In the data rows, 500 means zero.
What is the hidden score of each row? Scores go from 0 to 30, and 15 is about the middle. The score is a weighted sum of the row's numbers plus the product of two more (or one squared), each taken from its middle value.
(420, 429, 509, 551, 506, 430, 505, 493, 540, 512, 423, 447, 651, 534, 412, 414): 17
(602, 478, 455, 367, 247, 613, 696, 569, 395, 332, 550, 596, 499, 548, 645, 469): 9
(479, 379, 530, 571, 629, 462, 383, 427, 616, 555, 377, 383, 412, 333, 585, 503): 19
(529, 539, 480, 383, 327, 579, 622, 546, 384, 354, 603, 610, 534, 571, 542, 523): 11
(445, 468, 455, 452, 481, 369, 492, 485, 575, 537, 452, 409, 501, 476, 514, 432): 22
(520, 366, 425, 525, 493, 457, 425, 521, 538, 530, 456, 451, 523, 496, 576, 491): 20
(460, 552, 587, 547, 666, 435, 469, 539, 373, 529, 588, 604, 472, 611, 505, 520): 14
(429, 644, 509, 450, 540, 375, 410, 474, 516, 427, 587, 501, 556, 608, 396, 478): 13
(426, 386, 465, 461, 574, 480, 429, 487, 553, 507, 474, 424, 696, 567, 507, 466): 12
(467, 473, 568, 625, 614, 492, 442, 441, 584, 531, 447, 416, 461, 419, 578, 599): 17
(502, 560, 487, 422, 503, 473, 448, 523, 459, 411, 593, 577, 543, 573, 547, 551): 17
(594, 465, 471, 563, 504, 569, 573, 573, 417, 379, 561, 595, 549, 621, 493, 546): 10
(465, 524, 591, 538, 707, 441, 416, 544, 361, 537, 584, 604, 507, 613, 491, 499): 12
(471, 427, 466, 602, 497, 457, 368, 447, 680, 651, 371, 415, 432, 369, 526, 567): 18
(596, 565, 464, 567, 416, 636, 668, 581, 382, 538, 511, 615, 456, 482, 579, 542): 25
(391, 516, 480, 547, 575, 478, 481, 461, 575, 625, 473, 404, 417, 444, 368, 586): 12
(559, 617, 576, 539, 577, 527, 453, 539, 411, 407, 595, 608, 454, 586, 498, 518): 11
(514, 484, 464, 600, 532, 592, 517, 478, 567, 698, 439, 407, 371, 330, 296, 629): 17
(607, 625, 494, 448, 311, 727, 665, 544, 472, 457, 491, 589, 475, 462, 504, 441): 1
(540, 442, 486, 553, 507, 452, 401, 433, 666, 593, 379, 359, 399, 342, 545, 487): 19
(586, 602, 494, 471, 417, 699, 663, 529, 432, 479, 533, 557, 565, 507, 524, 463): 8
(600, 580, 500, 561, 408, 647, 676, 580, 383, 495, 527, 545, 458, 490, 575, 496): 15
(456, 686, 571, 410, 507, 508, 404, 497, 497, 459, 572, 608, 568, 567, 580, 464): 10
(435, 449, 485, 431, 410, 348, 467, 471, 553, 554, 458, 423, 507, 474, 511, 408): 18
(562, 596, 534, 457, 375, 660, 642, 499, 410, 462, 520, 602, 563, 497, 571, 469): 11
(569, 530, 504, 543, 510, 536, 530, 566, 397, 466, 553, 623, 509, 615, 568, 496): 15
(387, 608, 549, 446, 586, 351, 403, 476, 499, 470, 584, 540, 584, 617, 458, 489): 15
(554, 544, 497, 353, 323, 579, 649, 528, 372, 348, 608, 637, 528, 586, 593, 486): 10
(503, 582, 519, 347, 452, 393, 456, 524, 442, 446, 555, 571, 488, 572, 542, 360): 12
(427, 625, 536, 310, 519, 402, 493, 510, 399, 540, 592, 545, 561, 578, 382, 347): 8
(503, 456, 482, 509, 420, 471, 552, 420, 585, 563, 428, 357, 330, 325, 477, 571): 22
(482, 335, 429, 484, 529, 420, 426, 527, 522, 512, 471, 465, 549, 509, 569, 487): 19
(525, 379, 463, 512, 523, 434, 455, 513, 551, 511, 441, 448, 535, 504, 604, 525): 20
(536, 632, 637, 588, 548, 556, 491, 510, 415, 439, 591, 670, 471, 617, 529, 535): 6
(532, 569, 478, 516, 418, 688, 656, 571, 432, 507, 529, 527, 504, 526, 529, 602): 6
(571, 448, 560, 569, 517, 544, 578, 539, 379, 346, 541, 640, 528, 628, 518, 542): 8
(422, 616, 508, 323, 553, 394, 486, 475, 439, 494, 588, 491, 560, 583, 329, 390): 9
(551, 399, 463, 515, 343, 454, 508, 443, 629, 375, 386, 464, 538, 463, 505, 484): 14
(542, 496, 476, 606, 580, 534, 442, 491, 600, 611, 453, 416, 390, 375, 574, 515): 18
(526, 473, 486, 524, 476, 482, 496, 420, 608, 490, 474, 448, 343, 394, 427, 555): 22
(523, 474, 494, 529, 523, 586, 545, 545, 386, 363, 577, 604, 557, 662, 498, 519): 8
(604, 599, 530, 568, 394, 683, 686, 562, 457, 536, 474, 549, 438, 449, 597, 475): 12
(484, 533, 463, 559, 601, 461, 498, 447, 560, 684, 459, 358, 346, 373, 377, 537): 19
(572, 515, 473, 311, 344, 546, 637, 552, 365, 325, 599, 610, 477, 529, 551, 445): 12
(421, 657, 566, 478, 530, 460, 509, 496, 494, 491, 571, 545, 503, 578, 451, 496): 7
(437, 432, 442, 456, 567, 437, 389, 510, 542, 580, 500, 488, 580, 524, 515, 534): 17
(487, 407, 451, 346, 493, 471, 397, 398, 577, 406, 486, 480, 592, 452, 478, 433): 24
(456, 575, 496, 352, 523, 409, 442, 524, 420, 477, 576, 538, 539, 582, 549, 416): 16
(511, 497, 482, 503, 374, 454, 541, 418, 626, 560, 437, 367, 353, 353, 470, 529): 18
(599, 574, 489, 519, 436, 645, 692, 568, 400, 510, 516, 559, 444, 479, 560, 465): 15
(491, 694, 613, 377, 520, 486, 453, 451, 449, 405, 572, 612, 563, 557, 580, 318): 11
(500, 469, 486, 597, 554, 576, 490, 456, 556, 664, 419, 433, 358, 343, 304, 600): 18
(500, 457, 485, 501, 437, 461, 521, 428, 597, 548, 444, 350, 338, 354, 472, 488): 19
(459, 740, 557, 365, 519, 490, 413, 476, 466, 495, 596, 577, 563, 570, 628, 394): 17
(443, 452, 468, 588, 475, 450, 509, 521, 539, 582, 424, 466, 618, 484, 436, 475): 29
(410, 471, 471, 550, 522, 406, 505, 489, 566, 551, 427, 416, 590, 517, 430, 439): 25
(436, 538, 483, 549, 620, 483, 526, 442, 567, 664, 443, 364, 371, 396, 339, 584): 14
(438, 679, 557, 448, 508, 445, 507, 489, 461, 517, 565, 511, 479, 560, 448, 458): 10
(487, 552, 561, 546, 678, 464, 450, 544, 402, 538, 587, 580, 535, 652, 493, 522): 12
(477, 434, 531, 651, 556, 534, 464, 486, 658, 582, 414, 375, 436, 419, 547, 618): 9
(434, 421, 495, 493, 564, 442, 439, 481, 529, 552, 487, 457, 582, 524, 492, 551): 15
(413, 540, 491, 547, 583, 464, 450, 477, 548, 683, 459, 388, 383, 406, 353, 565): 14
(499, 488, 547, 533, 569, 550, 512, 549, 370, 402, 557, 654, 556, 625, 599, 520): 12
(570, 561, 556, 592, 419, 687, 663, 579, 426, 531, 479, 584, 475, 427, 606, 445): 15
(463, 531, 513, 398, 561, 418, 437, 523, 418, 491, 575, 562, 552, 587, 582, 467): 18
(574, 480, 480, 385, 301, 531, 697, 585, 398, 373, 591, 553, 444, 518, 698, 449): 14
(465, 438, 464, 566, 555, 438, 386, 437, 667, 622, 397, 367, 427, 325, 564, 584): 24
(610, 537, 484, 515, 446, 684, 676, 583, 379, 510, 519, 534, 449, 490, 544, 451): 8
(539, 477, 521, 553, 434, 504, 472, 431, 602, 473, 456, 465, 384, 413, 394, 601): 24
(539, 587, 544, 515, 579, 490, 453, 567, 430, 508, 564, 545, 432, 605, 478, 489): 7
(445, 551, 547, 348, 531, 405, 417, 507, 428, 439, 586, 563, 572, 630, 559, 396): 11
(462, 334, 470, 502, 415, 429, 498, 450, 596, 359, 424, 469, 606, 484, 490, 518): 14
(465, 512, 489, 549, 482, 511, 460, 444, 630, 504, 490, 434, 363, 408, 420, 630): 22
(522, 543, 483, 521, 521, 568, 507, 580, 391, 475, 576, 622, 536, 607, 546, 517): 13
(499, 427, 522, 562, 532, 445, 414, 410, 656, 543, 388, 385, 415, 378, 539, 548): 18
(478, 455, 545, 631, 571, 482, 517, 456, 537, 547, 435, 414, 401, 416, 397, 529): 11
(505, 571, 585, 555, 637, 464, 441, 560, 398, 524, 539, 595, 427, 600, 501, 472): 8
(528, 311, 407, 495, 493, 451, 447, 471, 563, 482, 405, 470, 633, 536, 455, 495): 17
(472, 356, 471, 524, 396, 428, 481, 443, 608, 356, 419, 436, 610, 500, 550, 515): 16
(502, 432, 403, 328, 406, 473, 422, 438, 596, 409, 471, 447, 563, 451, 433, 487): 26
(577, 573, 454, 328, 263, 618, 651, 555, 409, 356, 600, 585, 511, 556, 540, 500): 11
(509, 282, 378, 524, 467, 476, 403, 514, 582, 520, 409, 433, 647, 471, 475, 583): 19
(535, 515, 559, 515, 507, 666, 676, 559, 372, 465, 515, 570, 517, 511, 555, 486): 6
(487, 530, 441, 657, 539, 574, 523, 477, 575, 666, 429, 373, 320, 374, 231, 639): 17
(461, 411, 461, 507, 563, 426, 417, 482, 523, 538, 469, 456, 544, 506, 441, 476): 16
(467, 551, 475, 565, 571, 456, 503, 452, 572, 682, 439, 363, 352, 371, 407, 534): 18
(421, 458, 522, 557, 520, 435, 507, 512, 520, 538, 414, 452, 627, 514, 420, 410): 21
(478, 439, 471, 441, 509, 341, 469, 460, 558, 492, 467, 396, 522, 481, 501, 399): 21
(495, 626, 515, 524, 597, 451, 460, 545, 414, 544, 567, 594, 527, 624, 444, 458): 18
(567, 585, 500, 496, 402, 696, 662, 547, 421, 459, 548, 605, 533, 459, 497, 456): 7
(518, 556, 598, 558, 669, 516, 457, 516, 400, 402, 625, 642, 538, 650, 552, 553): 11
